Rows swapped in pairs by one turn or mirror: which row each one swaps with
The rows were stretched afterwards, more along some directions than others.
Sal: [  3   2   0 -39  -2  32 -12  16  30 -12  -1 -23  20   5 -10  27  27   9
  -8  -5  47  -8   3  14   2  -7  19 -14 -21]
ruzes: [-11 -14  11   2  -7   7 -31  15  -7  -2   1  14  14  -2   4  -1 -28   3
  -3  -1 -17 -25  10 -12  -4  -7  12  20 -29]
lur: [-14  -7 -27  23  -2 -28   9  16  -5 -13  24 -13  -1  24   1 -12  -7  -4
  -3  11 -23  -5  15   0  16   6 -17 -16   5]
gavus: [  9  10  -4  -7 -16  -2 -10  -8   4   6 -17  -1   5 -17  12  -5 -43   2
  19   7 -10 -29  21   4 -12  12  28   9  -2]
sili: [ -7   5 -29  28  15  10  18  14  24 -14  -3   5   2  14  -2  15   3 -14
   1 -32  19  -4 -57 -12   5  -7 -29 -10  -6]
vifam: [  3  -7  17 -27  -7  15   7   9 -20  11  -6  26 -12   3   8  18 -33   4
  -9 -14   4 -12  -7  -9 -13   2   1  28  13]
Geted: [-14 -16   5  56  14   2   8   9   0  -2   8  -8   4  -1  -4  -4  30 -13
  -4 -21  -8   6 -25  -1 -11  -6 -20  -8 -10]
Vedab: [  2  -2  23  26 -10   3   0  -4  -8  19 -20  -2 -10 -10  19 -15 -17 -10
  21 -13 -16 -22   7  18 -32  15  14   5   3]
sosi: [ -7 -20 -17  19   7  21   7  -1   6 -28   6  30   3   8  -6  15  -6  20
   6  16   4 -41  -6  -7  -1  -6 -40  16  42]
sedak: [ 10  -3 -34  28  17   3  16 -13  12 -24  13 -19   3 -22  16  10   5  -3
  16   6 -12 -13 -16 -13 -17 -18   1 -27   9]
fetu: [ -8  -5  -3  -1   5  34  55   0   4   1  -3   1 -20 -20  -9  36  17  -2
  12 -10  10  -6 -24  -5 -14  -7 -18 -14  38]
nipit: [ -8  11  14  15 -21 -27   7  -1  10  21   1  -9 -16  22   2 -24 -19  -4
  -5 -37  -1  -5 -11  -1  -7  34   8   4   2]
nol: [ -5   1 -13   2  -8  17 -33   5  15 -10  -3   8  22   9  12  -9  -6  14
  21  11  18 -13  11   4  -9   0  -4  -4  10]
mumu: [-14 -19  13  52   9  -8   7   3  -9   2   9   0   1 -11   0  -6  21 -15
  -2 -26 -21   4 -13   6 -19  -3 -16  -6  -8]
Denes: [ -8   0 -24  50   3 -16  12  -4  11   9  18   3 -13  19  15 -19 -10  -9
  23  -4 -28 -20  14   7  -5   7 -19  -7 -18]
rosul: [  2 -29  -7   9   0  13   2  17  -9 -29  -6  11   0  14   1   9 -14  -6
   9   3   8 -29  -9   1 -12   3 -30  -9  21]
kitu: [  0  11 -18 -11  -7 -11  17   0  11  13  18 -25  -1 -18 -10  16 -12  -8
  -4 -24   2  -2  17   2 -20   4  24   3 -29]
Mas: [  4   5   0 -41  -2   9 -28  10  28  -7 -11  -2  20   5  -7  11  10  10
 -16 -11  19   6  -4   3   5  -9  10 -10 -32]
gudoz: [ -1  16   0  -7   7  25  28  14  -8  14  -6 -15 -13   8   5  18  -7 -11
   6 -19  25  11 -24   8  -4  18  25  11  19]
giti: [ -6   1 -10  13   1   7 -45   8  18  -8   7   8  14  27  -5 -13  -1  13
  13   4   5 -14  10  13  17  20   9   2  -6]
vun: [ 12  -9  23   6  -9 -18   6  -2  -4   2 -29  39 -23   7  12 -26 -21  -3
  -8 -18 -31  -3 -48 -16 -20  -1 -40  -5  36]
beno: [-18 -11  -2  10  11 -35 -32 -11  -8 -13  -6  33   2 -17  -3 -15 -23   8
 -19 -11 -53  25  -4 -19  -4 -10 -15   2 -16]
nobis: [ -6 -10 -22  14  11  16 -30   3  27 -14   8 -23  -2 -26 -14   0  11   1
  12  -6   0 -16 -18  -7   0 -25  -8 -27 -22]
vozo: [-16   9 -10  46   5   9  49   5   6   3  23 -28  -1 -11  -6  17  -4 -17
  24  10  -1 -12   7  -2  12  28   3  14   0]
mipe: [ -7   1  16  25  -4  29 -33  14  11   0   1 -22 -11  -5 -13  -6  29   2
   9   0 -11 -12  14  23   7   4  14   6 -28]
suvum: [-23  -2 -10  40  15  -6  12   0  -3 -15  20 -12   5 -18 -17   6 -12  -2
   8  24 -26   5  26 -13  10  21   2  20  -5]
Kimo: [-12 -18  52  -1  -5   5   9  -2  -9   9  -7  16 -24  29   3 -10  -5  -2
   4 -11  -5   0 -10   4  -9  38 -23   6  10]
geso: [-14 -14  10  54  10  -6  12   2  -4   5  10 -11   0  -9  -2  -5  26 -15
  -1 -23 -21   1 -10   2 -17  -3 -12  -6  -6]
pevuv: [ -2  16  25  10   6   5   8  -7  15  18  14 -18 -17  -9  21  -4  15  -7
  19  -9  -5  12   2  -7  -6  10  21 -15 -18]
rogi: [ 16  -3 -25 -17  -4  -6  19  13  16 -28   4  -7  14 -24 -26  22   0   4
 -19  11   1  -8 -16 -22   4 -17 -17   0  21]
tuzoz: [ -8 -16  45  -6  -7  16   5  -3  -1   1 -16  14 -18  24   2  -6 -11   6
   5   0   3  -3  -4  -1  -4  38 -11  16  13]
Sis: [ 24  -7  24 -16 -15  11 -13   6   1  -6 -24 -13   6  14   8 -13 -17   2
  12  18   4 -19  16 -11 -20   3  24   1  -1]
bopi: [-14  13  -6  40   2  20  47   6  13   4  19 -31  -1  -9  -4  17  -1 -15
  28   9  11 -18   6  -1  11  27  11  13   3]
Noke: [-10   3 -22  30  15  10   2   8  10 -10  -7  21 -10  30  15   1 -23 -10
  10 -23   5  -5 -48 -14   9   4 -22  -4  -8]
lefum: [-24  -6  12  26   5  17  16  -8  31 -25   3  -8  -2   0 -19   6  10   2
  20   6   5  -5 -40 -19  -2  15 -19  -8  24]
tid: [-18 -11  -8  12 -19 -20 -16  -2  14  -5  10  13   0 -13 -32   3 -24  -5
  -4 -11  -1 -30 -16  -9   3  10 -37  19   2]
Kis: [ 10  10   7  -7 -18  -6  -9 -10   3  12 -21   0   3 -20  11  -7 -38   2
  18   1 -11 -28  26  10 -18  16  24  10  -3]
nofut: [  5 -12   2  28  12  35  -1 -22  -2  -7 -27  14  -4 -17  -8  -3 -10  19
   7  15 -18 -27   0 -18  -7   2  -3  22   1]
bef: [  2   2  35 -24   3  10 -10  -4 -16  -9 -14  40 -13  -7  10  -2 -16   8
 -12 -15  16  15 -16   8 -19  -1  -2  -5  20]
Zumel: [  6 -31   3  14  -2 -23 -15   1 -16 -25 -18  46 -13   5   1 -22 -25   1
 -13 -12 -37 -12 -35 -18 -22 -11 -55  -6  35]
Tum: [-10 -12   2  46  10   0  22   7   5  -5  10 -11   4  -7  -7   3  32 -12
  -5 -23  -4   2 -15   0 -11  -8 -17  -6  -2]
Fovom: [  3 -24   7   8  -4   3   4   9  -2 -27  -8   4  -3  17  -6  -1  -8  -5
   5   9   3 -30  -6   0 -18  13 -39 -12  24]
vom: [ 12   2  20  13 -16  -9  11  -2  14  13 -21  23 -18   7  10 -20 -13  -5
   2 -22 -18 -13 -48 -10  -7   9 -27   3  20]
Fodu: [ -4 -24  39   4  -4   1  16   4  -3  -9   5   5 -12   8 -17  -5  22   3
 -19  -3 -12   9 -15 -10  -5  12 -30   8  22]
kilat: [ -7 -14  51   1 -10   5  10   0  -4   5 -13   7 -22  29   0 -13 -12  -5
   3  -3  -4  -5 -10  -2 -12  42 -21   8   9]
bofun: [ 17  10  43  -7  -7   7  32  -7  -2  12 -35   3 -18  15   3 -10  -9  -4
  -5  16  16 -25   2  15 -23  30 -30   9  37]
rafor: [  0  -1   0 -37   0  13 -32   5  25 -10  -6  -4  15  -1  -6   9  16  14
 -18 -10  14   8  -8   3   4 -14  11 -15 -29]
pavez: [ -1 -20  10  31  11  16   3  -1 -14 -24  15  25   4  18  10  -3   4   0
  -7  -1   3   1 -27  11  -2   6 -13  -6   9]
beto: [  2  -1 -36  47  12  11  -6   6 -12 -23  -9  -6 -16 -14 -12   0 -26  -6
   2  -3 -30 -11 -20 -12  -2  -5   1  24  -3]
gari: [-18 -13   6  19  17 -29 -19 -14 -15 -14  -6  28  -1 -23  -6 -14 -18  10
 -15   3 -51  26  11 -16  -9  -5 -15  10  -4]
Dur: [ -1  10 -12  11  -6  22   3  -2  17  -5  12 -18  26   8  -9   6 -10  11
   5   4  33   5   4 -20   0  28  25  35  -1]
zepum: [-22  -9   0  22  18 -32 -23 -13 -12 -12  -2  22  -1 -24  -9 -13 -17   8
 -14   1 -57  25   9 -21  -6  -8 -14   7  -7]
bal: [  6 -18 -14  26  -5  -1 -20  -3   0  -2   6  29   3  17  -2 -10 -21   7
  10   1 -30 -21  11 -19   7   9  -9   3 -16]
tor: [-23 -11  -4  32  20  33  -3  23  -9   2  14   4  -6 -24 -10  25  14 -18
  15 -15  -9 -12 -18  -6   7 -16 -22 -20 -26]
tubi: [ 21 -15  10 -11 -19   1  27   1 -29  13 -22  -6 -14   9   7  -7 -31  -5
  -5  34 -10 -27  31   0  -8   3 -10  36  18]
Vuluv: [  5 -13   1  -1  -3  -8  14  10  17 -26  12  -2  11  -9 -30  10  18   3
 -23   3  -5   0 -24 -20   2  -4 -29  -4  21]
tase: [  9  -7   4  32  11  23   5   5   0  15   0 -31 -22   8  13 -17  -1 -11
  16   5 -13  -4  -4 -13   6  -3  11   1 -32]
bedo: [ -9   0  14   6  -4 -17  -5  12  -3   4  12   5   3   9 -16   7 -19 -25
 -17 -15  -4  -8 -30   6  -2  31 -30  -6 -17]
taler: [ -7   2 -30  41  18  11  14  16  16 -14   3   6  -4  19   4   6   2 -15
   4 -30  14  -4 -50 -17   9 -10 -30 -11  -8]
vegum: [ -7  13  -4   4   7  -4   5  -6  18  -2   9   4  12   3 -28   6 -16  14
 -15 -15  13 -21  -4  -9 -13  25   7  38   0]
noka: [-17  -7 -12  34  13  22  28  -5   9 -29 -12  14   0 -16 -10  10 -18  14
   8  14   2 -37 -16 -26 -11 -10 -24  28  38]
lomap: [-13   2   4   7  12  -2   5  21 -19  19   3  22 -13  21  23  -4 -14 -14
   9 -15 -17 -19  -7  20 -16  -3 -21  -7  -1]
kedil: [  3 -29   3   1   1   2   4   7 -11 -26  -6  13  -3  14  -6   4 -11  -1
   2   3   2 -26  -4   0 -17   6 -35  -8  26]
Mam: [-16 -10   4   7  15 -24 -39  -8  -5 -13 -12  26   5 -17  -7 -16 -14  14
 -19   0 -40  27   1 -18  -7 -11 -11   3 -14]

Mas pairs with sili
bopi pairs with gavus
Fodu pairs with Zumel
rogi pairs with vom
Fovom pairs with kilat
Tum pairs with beno
giti pairs with gudoz
vegum pairs with lomap
Sal pairs with Noke

